rotation steps, each row followed by its count of steps:
The counts run from 0 to 152.
[  8  -3  17  -5   4 -16   8  -2 -12  -4 -10 -15  15  12  -5  12   3   4
  14  15   0  -5 -14  16   4  -7   7  -1  -5  17   1   1 -18  -4  16   0
  -5 -12  24   0   0  -5  13  29 -28   5   6  -3  -9] : 57
[  1 -23   8 -12  -8 -15 -15   4  -3 -12  -1 -23   9   1   1  -3   2   4
  12  18  -3 -17 -16   0  -2  26  15  -4  -4  -4   9  -6  10   2  -2  -3
  -8  -7   8  11  21 -10 -10  -8 -14  -6 -31  -9   4] : 72
[ 14   5 -17  -3  -7  15  -8  -2   7  -4   3   9  -4   7  -7 -11  -4 -11
 -16  -1  -8  27  17  -1  14   8  -3  -3 -18  -2 -11   2  11   0  -5 -22
   7   3  -5  -9   4   7 -17 -27  16  13   0  17  -2] : 147
[-14  12 -19   8  -1   9 -14   3   8  -6   2   3 -18   9   1  -1   0  -1
 -21   3 -10  11  11 -12  -7  -6 -12   4   4  -7  -6  -4   1   9 -11   5
  -6  24   5 -11   5   9  -5 -16  26   1   0  13 -21] : 134
[  0   1  -9  -3 -15 -17 -16  10  11 -23  -9 -13  -3   4 -15  -5   4  -1
  10   8   6   1  16  19   2   3  -4  11 -13  11  -5  -5   9   7 -13 -35
   4   8   7  -8  23   2 -12  -4  -4 -11  -3  -7   0] : 32
[  2  12 -16 -19   3 -13  -5 -10   4  -2 -17   2   0  -1  15  -4  -8  13
   1 -15  -3 -14  10  15   3  -3  14   3   5   5  22   2 -11   1  -3 -17
  18 -14  21  -9  11   0  -8   8  -4  21   2  11  -2] : 47
[  8   7   2 -22   8   5 -10   1   3   1  -2 -11   5  22  -1  14 -14  12
  -4   7  -7  -6  10  11   5   9  21 -10  -9  -8  20   2  -9  10   3 -14
  -3 -21  17  -1   6  13   0  18 -17  -7 -12   7 -16] : 60
[-24  -5   6  11   7  13  -1  13  10 -10  20   3 -10   5  -3 -18   3 -11
  12  28 -14  13   3 -25   0   9  -1  25   1  -9   0  16   4  -8   1   3
 -12   1 -12  -1   1   3 -17 -16   4  -6   6  -9   3] : 119
[  0 -10  -1  -7   2  -3 -13  -6  -3  -9  -4 -27   6  21  -8   8  -7   6
   6  18  -3 -16  -4   4   2  20  16 -12  -9  -2  15  -3 -10   7   2  -9
 -12 -11  16   2  22   4  -2   0 -13 -13 -23  -6 -10] : 66
[  6   2  -7  16  -4   2  13   2  -8  -9   4   7   6 -10 -20  -9  11 -11
   1   1   4  27  -5   6  11  -7 -10   3  -5  27 -27  -4 -11 -11   3 -11
   7  10   1  -8  -1  -3   3 -10   5   8  16  -9  18] : 151
[  2   2  -3  18  -2  -3  12   9   1   7  14  -9  -2  -4  -6   2  16  -5
 -24  -3  -4  21   1 -16   1 -15 -16   6  -1   4 -27  -2   8   5   6  14
   2  27  -7 -12 -18  -5  12  -5   5  -5   3  10  -2] : 137
[ 12   4  -1  -5  -3   3  -1   0  -4   5  -7  16 -10 -17  18  -1 -18   6
  -3  -8  -1 -13  -8 -13 -14   0   2   2  15 -26  31  13  -4  12   8  10
  -5   0   6   4 -11  -4   8  12  -1  13 -20  20   1] : 88
[  4   0 -19   5  -7   1  -6  -5   5  -1   0  -6 -10   6   1  -8   7 -11
 -28  15 -14  18  13  -8   8   2  -5  -2 -10  -2 -14  -6  12   4  -5  -3
  -5  18   1  -4  11   5 -14 -23  17  13  -1  21 -19] : 140
[  4  14 -18  28  -4  12   8  -5  -6  -2   3   2  -5  -5 -16   2   8  -5
 -22 -16  -2  20  -1  -8   9  -6 -12  -9  -1  22 -27 -11  -8   5  -2   7
   7  15   2 -15  -7  -2   9 -11  14   2   7   7  10] : 143
[  7   7  -2 -29  10  -2  -3  -6   2   2  -6  -3   5  21  16   3 -14   9
  -1   0  -8  -5  11  18  -2   0  21   6 -14  -7  26   7  -4   0   4 -19
   3 -23  22   4   7   5 -11  10 -20  19  -1  17 -15] : 53
[  4   0  15  15  -2 -13  14  -2 -16   3  -7  12  -5 -18  14   2  -7  -1
   4   8  -2 -10 -25  -8 -15  -9  -9   5  13  -3  13   7  -9   0  19  24
 -18  12  10   4 -11  -9  17  18  -7  17  -8  12   0] : 90
[ 14  -2  -4   7 -23 -25   1  10 -10 -19  -7 -17  13  -1 -15  -3  12  -5
  12   2  19  11 -12  30   6   3  -7   5  -1  16 -16  -9   5   1  -6 -11
   9  15   5  -8   4  -8   8   5  -7  -6   3 -11   9] : 30
[  1   3  -1  -4   3  11  -7  -3  -2   2   6 -16   3   7  -7   6 -12  14
   0 -12   2 -17  -5   5  -2  17  17 -19   7 -13  13  -8  -7  23  -1  -2
   7 -11   6   0  -9   0  14  16 -14 -25 -26  -8   6] : 68
[ -5  17 -17  18  -3   8   8   9   2  10  12  -2 -14  -4  -6   6   6   2
 -24 -13  -2  14   5 -15  -4 -17 -13  -3   8   0 -20  -5  -6  12   1  20
   6  25  -2 -19 -17   2  16  -2  10  -5   1  13  -6] : 136
[ 13 -11  -2  10 -12  -9  10  12   1   5  10 -10  -2   1  -5  -4  22 -11
 -22  13  -9  25  -2 -10   1 -14 -15   3 -12   3 -30   2  18  -4  11  12
  -1  23  -4  -9 -12  -9  -3 -11   0   1   3  13  -4] : 138
[  1  -4   5  14  -7   7   5   3  -1 -17   1   1   6  -3 -22  -9   9 -14
  11  12   1  30   3   4  14  -2 -14  11 -13  25 -20   8  -4 -14  -3 -20
   2   0  -2 -10   3  -1  -5 -15   6   5  12  -6   9] : 152
[ 11 -12   6 -24   1 -28  -3  -1   5  -2  -9  -9  -2   2  13 -17   3   6
  16   2  -6  -1  14  14   6  -5   7  18 -13   4  12   1   8  -8   3 -25
   9  -7  18   2   9  -8 -21   2 -17  17   6  12   8] : 45
[ -9 -23  13   3   0  10   5   4   3   2  22  -3   1   6  -6 -17   3 -10
   3  26 -10  13  -8 -25   9  20   5   1  -6 -13  -6  11   5 -11  13   6
 -13 -14 -14   1   5  -5 -14 -18   0  -3   2  -7  18] : 112
[-21   1  -3   8   5   4  -6  15   6 -15  16   1 -12  11   3  -9   1  -6
   5  24 -12   8  -1 -23  -9  -7 -12  27  10  -2   1  10   7  -5  -9   6
 -17  20   5  -2   1  10 -13 -19  18  -1   4  -4 -18] : 126
[  2  -4  -6  -5   5   1  15   3  -2   5  18 -11  10   6  -4 -10  29   0
  -6  -3 -13  24   4   3  12 -13  -3  15 -11  14 -28   0  16 -10   2   2
  14   5   2  -3 -17  -3   0 -11 -11  11  20  10   2] : 10
[-24  13  -7   9   2  17 -11  13  15 -10  16   4 -18  13   4  -7  -4   0
  -1  12  -6   9   8 -23 -10  -4  -6  19   3 -10   5  10   4   7 -12   5
  -9  13   2  -6   0  15 -14 -17  17  -4   3   7 -16] : 127
[-17   4 -15  14   3  23  -4  -1  -4  -7  21  16   5  -6   6 -15  -5  -2
  -9  -7   4  -1 -10 -21  -1  20  10  -7  24 -12  11   1 -17   0   0  19
   6  -3 -13  -7  -3   1  -6 -11  27   6   5 -10  16] : 115
[  2  10 -29   7  -4  12 -10  -4   3  -6  -5   3 -13   1  -7  -2   2  -4
 -30  -6 -12  12  13  -7   3   5  -2  -9  -7   5 -12 -11   0   8  -4  -2
   6  20   5  -9  11   3  -8 -22  21  15   2  18 -10] : 141
[ 12 -21  13  -6  -4 -10   3   7 -13   3  12 -24  17  -7  -5   1   9   8
  10  -1   3 -11 -23   5   0  16  18 -13   0 -10  -1  -8   6  10  10   7
   3  -5  -2   7  -7 -14  15  13 -24 -14 -26 -15  13] : 70
[ 12  15 -17  11  -5  14   3  -1  -8  -9   2  17   8  -6  -8  -8  -2  -8
 -20 -20   6  22   1   2  14   3   1 -19  -1  12  -8  -3 -13   0  -4  -6
  16   5  -5 -15  -3   4   0 -14  23  20   6   5  15] : 149
[ -2  -7  -2  -7  -1   0 -13  -1   5 -13  -2   7 -10 -17  18  -3  -6  11
   7   3 -12 -18  -6 -13  -3  20  14   3   8 -19  32   8   7   4  -5  -9
  -4  -5   9  10  10  -6  -8  -5  -6  11 -33   6   4] : 80
[ 13   3  -3 -12   1   1   3  -1 -14   4   6 -10  16   7   3  12  -4  13
 -13 -10  10  -9 -14  17   0   7  23 -17  -1  -9  10  -4 -14   7  10   7
   9 -12  10  -3  -7  -4  12  25 -21  -5 -11  -4  -7] : 62
[  5 -22  14   4  -2  -8  12  -4  -2   9  12  -7   0   9  -4  -8   3  -9
 -11  33  -8   6  -6 -20  -1  17   5 -12  -7  -5  -4   3  -3  -7  21  17
 -21  -6 -13   0   9 -12 -13  -9  -1   1   0   0   5] : 105
[ -1  19 -16  10   8  21   8   1 -11  -8   7  -4  11   3 -12  10  12   7
 -10 -21  -1  19  -4   8  13 -18   1  -1  -1  24 -20  -3 -11   0  -3   1
  21   9  17  -6 -16  10  14   3   2   9  11   5   0] : 15
